(in the rows, 128 means zero)
Each named turn below is shown by a few rows before and after it. Which turns, in which order, take the first row of each later pair to the second? The first pair is answered.
q_835:
[126 108 125  57  97 141 171 164 146 106 145 166] -> [135 116 133  66  86 135 180 159 152 141 158 134]
[107 118 128 155 146  94 117 123  83 113 117 117] -> [105 119 110 132 152 130 105 124 100  90 108 156]
[112 117 121 128 132 105 141 153 130 130 132 126] -> [110 120 120 122 138 115 136 151 133 126 134 140]
[146 147 118  63 148 175 125 121 147  74 117 113] -> [155 154 129  67 125 171 132 115 162 122 140  83]
q_750:
[152 180  88  77  98 166 113 157 161 128 157 136] -> [155 173  72 101 146 174  94 127 146 111 127 160]
[ 94 138 111  80 131 153 122 170 159 101 118 172] -> [ 91 136 103 113 164 140 103 143 129  88  89 167]
[119 150 163 101  88 151 169 140 162 129 164 107] -> [122 157 147  84 117 189 141 126 174 110 145 153]
q_529:
[139 154 123  29  95 198 175 159 185 112 153 184] -> [182 168 133  91 122 188 145  75 189 219 165  98]
[128 117 119 157 152 111 132 136 109 110 120 125] -> [128 118 118 154 158 120 127 130 111 101 118 139]
[140 142 110 144 163 153  95  98 127 111  93 158] -> [135 134 136 174 138  96 120 107 103 151 107  94]
[129 147 122 136 120 105 124 123 146 153 143  92] -> [108 143 116 114 105 101 137 159 140 107 143 129]

Between the rows of a pair lie 2 to 3 turns.
[100 113 115  97 117 128 129 163 126 105 128 170] -> [120 110 137 143 118  93 126 129 119 172 139  93] -> q_529, q_529
[110 134 136 110 132 139 135 179 145  34 128 171] -> [155 148 128 171 198 153  75  83 148 110 102 131] -> q_750, q_529
[124  97 127 169 130  68 112 124 108 120 114  90] -> [136 111 131 105  73 116 135 165 159 132 163 114] -> q_750, q_750
[160 139 122  75  74 121 147 197 157 154 118 147] -> [131 126 129 102  87  79 153 209 114 112  93 144] -> q_835, q_835, q_835
[105 137 145 108  83 141 157 149 178 154 163 121] -> [105 138 117  98 126 173 128 133 177 112 128 180] -> q_835, q_750, q_750
[125 118 126 161 116  86 126 148  88 137 147  96] -> [155 132  96 146 159 153  81 105 123 146 133 148] -> q_529, q_529
[143 133 139 144 111 112 137 112 131 172 140  84] -> [104 120 126 126 125 115 136 151 109  73 102 158] -> q_835, q_529
[116 127 116 146 184 136  90  89 112 103  98 165] -> [110 119 124 163 184 115  97  93  92 106  92 142] -> q_529, q_835
[120 119 104 132 122 120 104 138 165 212 139  51] -> [ 96 116 106  91  87 114 135 197 170 160 152  77] -> q_750, q_529
[130 133 108 107 135 135 162 165 135  87 156 211] -> [169 142 109 170 180 134 123  75 130 180 145 147] -> q_529, q_750
[118 122 162 182 133 107 137 124  84 129 113  85] -> [105 117 162 172 127 100 148 142  77  99 107 104] -> q_835, q_750
[119 121 139 143 106  86 158 128 113 145 138  87] -> [103 119 140 127 102  92 168 153 108 106 130 114] -> q_835, q_750
[146 112 128 145 168 140 116 133  92 119  76 140] -> [166 120 127 118 149 180 115 126 136 165 104 140] -> q_835, q_835
[135 182  95  92 120 156 104 137 171 121 118 179] -> [119 170 135 116  67  85 152 177 139 154 149 101] -> q_529, q_750, q_529
[132 136 111  85 120 189 119 119 189 130 130 172] -> [148 134 132 146 135 136 117  78 167 198 132  85] -> q_750, q_835, q_835
[135 131 121 104 107 152 126 126 137 145 148 126] -> [130 120 120 144 143 125 110 100 109 133 122 117] -> q_750, q_750, q_750
[151 116 123 157 194 148  88  80 135 117 109 145] -> [127 112 123  97 142 155 127 153 152  63 132 193] -> q_529, q_529, q_835
[139 123 122 165 159  96 114  93 135 157 129 132] -> [115 117 111 134 152 119 120 125 136  96 120 184] -> q_529, q_529
[123 133 114  78 103 195 107 145 172  96 135 173] -> [105 124 135  74  62 147 142 188 152  95 155 144] -> q_835, q_835, q_529
[105 131 117  94 126 155 156 169 129  75 132 157] -> [121 141 107  87 140 188 138 142 154 107 136 159] -> q_750, q_835
[117 137 143 184 178  83  99 111  73 121  81 107] -> [154 157 121 135 186 171  72  77 142 146  96 157] -> q_750, q_529, q_529
[105 147 145  85  75 157 118 166 172 119 134 165] -> [122 145 158 178 137 109  81  85 121 169  97  89] -> q_750, q_529, q_835
[140 104 133 170 120 102 161 163  52  92 105 164] -> [147 111 124 165 140 128 144 146  61  82  95 188] -> q_835, q_750
[116 136 140  93  72 127 151 169 140 116 153 137] -> [161 145 124 143 142 154  93  80 147 170 125 120] -> q_750, q_529, q_750
[ 95 124 125 105  60 106 168 158 128  92 118 140] -> [150 141 120 126  91 151 128  76 169 181 130 111] -> q_835, q_529, q_835
[118 118 138 163 149  86 134 130  85 123 101 108] -> [104 121 136 133 130  92 150 166  92  96 108 135] -> q_750, q_835
[125 114 116 104 138 146 112 146 128  83 112 188] -> [141 114 130 172 162 102 101  97 100 151 109 104] -> q_529, q_750, q_835
[114  96 127 113 108 129 149 147 102  91 128 172] -> [156 109 131 154 128 126 124  81 114 171 136 114] -> q_529, q_835, q_835
[154 150 118 132 122 142 101  93 177 155 134 127] -> [125 145 124  99  71 124 140 153 175 122 150 142] -> q_529, q_529, q_835
[111 124 132 144 123  93 137 174 103 111 118 111] -> [130 125 119 162 164 115 103 122 106 121  93 122] -> q_529, q_750, q_529
[148 135 108 103 120 163 104 109 151 109 134 170] -> [155 132 137 141  94 109 126 102 129 165 158  92] -> q_835, q_835
[121 105 154 182  99  79 160 129  74 146 135  92] -> [118 101 133 195 150  99 129 103  60 104  99 135] -> q_835, q_529, q_750
[139 133 156 199 155  93 108  99 138 165  91  59] -> [ 97 119 160 171 119  62 155 173 110  96  94  85] -> q_835, q_529, q_750
[115 155 138  80 136 135 142 115 152 144 159 132] -> [112 148 130 107 176 131 123  87 127 124 126 148] -> q_750, q_750
[131 116 124 133 154 134 105 120 127 104 101 146] -> [120 110 140 131 119  99 136 158 120 115 127 117] -> q_529, q_529, q_750
[135 115 132  99 104 127 145 175 130 114 149  84] -> [145 119 105 108 165 171 104 127 135  93 107 133] -> q_529, q_750
[119 148 104 192 126  93 134 128 143 165 121  82] -> [ 94 137  87 170 147 105 129 152 125  87  90 150] -> q_835, q_529
[135 115  96 152 167 111  96 124  93  63 104 170] -> [175 125 120 175 142 101  95  85 119 175 138  80] -> q_835, q_529
[141 132 127 171 150 108 113  95 103 154 113  98] -> [130 133 144 132  91  98 150 145 125 162 153  91] -> q_835, q_750, q_750
[133 123 129  86 100 122 134 148 118 103 119 148] -> [144 126 140  87  86 121 137 139 132 131 135 128] -> q_835, q_835
[116 137 112 111 127 117 139 152 130 104 137 178] -> [113 134 112 140 143  98 134 136 102 100 123 167] -> q_750, q_750
[160 137 187 147 137 113 121 112 134 186 130  73] -> [112 117 173 122 149 106 130 167  99  68  94 155] -> q_835, q_529
[122 140  85 136 187 184  72  57 139 105  98 174] -> [ 78 112 147 151  80  53 174 162  89 114 145  69] -> q_750, q_529, q_750
[126 113 148 142 112  95 154 149 116 142 156  82] -> [117 113 143 123  98 104 165 164 123 124 161  98] -> q_750, q_835
[ 92 156 111 128 142 137 125 178 108  76 108 182] -> [ 93 151 121 173 166  99 122 153  77  93  93 141] -> q_529, q_529, q_835
[138 126 108 143  95 105 117  93 103 171 196  70] -> [113 121  71 111 138 156  91 105  91  63 147 178] -> q_835, q_835, q_835
[160 128 143 142 215 161  87  81 129 155 120 143] -> [108 111 177 114 116  87 176 205 105 117 161 117] -> q_750, q_529, q_750
[119 107 118 185 163 132 104  74 111 189 119  70] -> [ 99 102  99 172 201 149  94  84  93 115  84 139] -> q_835, q_835
[125  99 166 105  76 118 160 146 160 192 205  91] -> [ 67  72 155 138 124  64 157 175  75  74 133 139] -> q_835, q_835
[149 112 109  93 151 185  86  88 159 139  95 178] -> [153 108 112 132 167 159  76  67 139 160  89 141] -> q_750, q_835
[148 138 108  88 138 185 122 126 165 112 121 182] -> [175 142 125 118 133 163 120  97 168 189 145 105] -> q_529, q_750, q_750
[155 136 129 129 114 139 135 112 150 173 144 108] -> [155 136 121 147 148 145 106  85 137 160 115 123] -> q_750, q_750, q_750
[132 139 143 142 165 133 118 133  90 155  98 119] -> [131 142 151 119 128 133 143 161 110 174 130 106] -> q_750, q_750
[139 137 124  96 104 161 121 133 161 166 167 134] -> [150 134 129 123 123 150 110 111 151 183 160 112] -> q_750, q_835
[130 125 132 102  91 139 146 154 142 116 150 147] -> [123 123 117 132 150 144 116 121 122  90 107 165] -> q_750, q_750
[131 145 120  87  83 148 145 165 158 130 152 142] -> [104 124 131 124  95  92 151 176 104  95 122 123] -> q_835, q_835, q_835
[118 113 129 136 154 153  94 142 137  87  90 177] -> [141 118 164 149 101 127 123 139 153 185 141  81] -> q_529, q_750, q_750
[ 99 128 169 185 172  76 126 104  87 127 108  99] -> [ 99 136 140 107 167 165 117 136 143  72 119 206] -> q_529, q_835
[114 108  97  81 103 117 126 153 111  79 127 143] -> [133 117  86  71 104 150 110 135 139  99 137 152] -> q_750, q_835
[144 134 108 107 143 161  93 101 167 160 125 129] -> [141 132 118 137 152 135  90  89 146 165 113 106] -> q_750, q_835
[153 154 116  95 106 199 117 134 205 152 149 160] -> [141 136 111 177 188 150  77  73 129 130  80 135] -> q_750, q_750
[118 158 124  64  52 140 143 178  99 116 134 151] -> [116 150 136  92  53 103 153 182  80 122 129 121] -> q_835, q_835, q_835
[179 147 132 109 116 169 113 109 184 183 163 117] -> [125 119 164 145  90  61 164 173 103 122 150  82] -> q_529, q_835
[ 98 117 137 134 137 121 126 145  97  61 111 181] -> [118 121 169 184 140  80 129 108  88 136 126  97] -> q_529, q_529
[121 121 122 143 153 128 119 120  93  89  51 134] -> [156 142 111 116 153 185 105  92 148 133  80 141] -> q_529, q_835, q_835
[109 141 118  93 105 132 131 178 142  79 132 170] -> [131 150 107  82 118 167 118 143 175 114 141 172] -> q_750, q_835
[144 151 122  74  80 148 147 127 146 131 166 129] -> [142 145 107 109 154 156 108  81 118  99 113 161] -> q_750, q_750
[142 128 121  98 114 155 156 183 156 126 135 122] -> [126 117 137 126 127 113 162 192 120 101 118 106] -> q_835, q_835, q_835
[157 168 180 155 162 121  87  90 102  87  49 149] -> [181 181 188 153 148 135  81  68 136 142  71 120] -> q_835, q_835, q_750
[107 111 150 161 161 113 111 128  86  84  71 127] -> [135 124 138 154 181 152  92  91 114 110  73 140] -> q_750, q_835, q_529
[130 130  89 159 157 109  72 112 143 109 108 126] -> [101 123  95 131 124  89 103 167 136  81 121 137] -> q_835, q_529, q_529
[117 121 134 149 132  90 129 122  97 122  99 106] -> [126 128 134 100  86 117 145 154 140 136 138 114] -> q_750, q_750
[ 95 106  93 162 150 151  91  77  96 112  75 139] -> [103 113 105 176 146 140  95  69  94 142  85 107] -> q_835, q_750
[138  98 105 110 178 128 106  63 121 154 130  77] -> [106  91  90  80 172 134 121 115 107  68 115 141] -> q_835, q_529, q_529
[103 128 107 131 131  97 140 149 111  97 117 152] -> [118 134 120 150 113  80 148 135 121 151 139 102] -> q_835, q_529, q_529
[158 130 114 126 115 144 146 105 135 165 186 106] -> [162 132 102 127 149 168 119  87 136 143 159 139] -> q_750, q_750
[124 115  98 104 130 129 168 167 137  76  94 164] -> [116 107 103 142 146 103 167 158 106  76  73 135] -> q_750, q_750
[125 145 106  93 131 163 114 140 139  86 122 182] -> [114 136 113 157 164 108 111 116  86  85  94 139] -> q_750, q_750, q_529
[115 133 119 178 168 123 114 106  99 128  98 120] -> [108 142 112 106 121 162 136 160 137  93 126 172] -> q_750, q_529, q_835
[151 143 141 148 110 108 127 114 145 195 161  55] -> [113 137 105  98 140 154 116 155 129  55 111 193] -> q_529, q_750, q_750
[127 104 145 145  73  79 167 186 108 119 121 106] -> [119 106 125 117  87 107 157 190 113  76 109 161] -> q_835, q_750
[ 81 137 119 124 171 110  86 103  88  97 100 197] -> [127 162 123  95 128 159  83  78 158 195 164 160] -> q_835, q_835
[124 123 127  89 110 149 139 143 152 115 143 153] -> [140 132 121 104 131 162 114 115 158 133 132 159] -> q_835, q_529, q_750
[171 100 125 139 124 178 109  89 151 185 127 137] -> [125  88 124  98  82 158 149 168 134 102 127 183] -> q_529, q_529
[140 134 120  59  99 155 135 153 179 127 175 157] -> [165 142 110  92 147 175  92  89 176 162 150 148] -> q_529, q_750
[122 112 100 170 184  93 125  72 105 146 128  94] -> [127 122  76 142 198 143 109  73 131 115 113 155] -> q_835, q_835
[135 118 130 148 139  95 148 125  93 133 125  68] -> [129 113 123 146 160 101 144 125  82 100 107  92] -> q_835, q_529, q_750
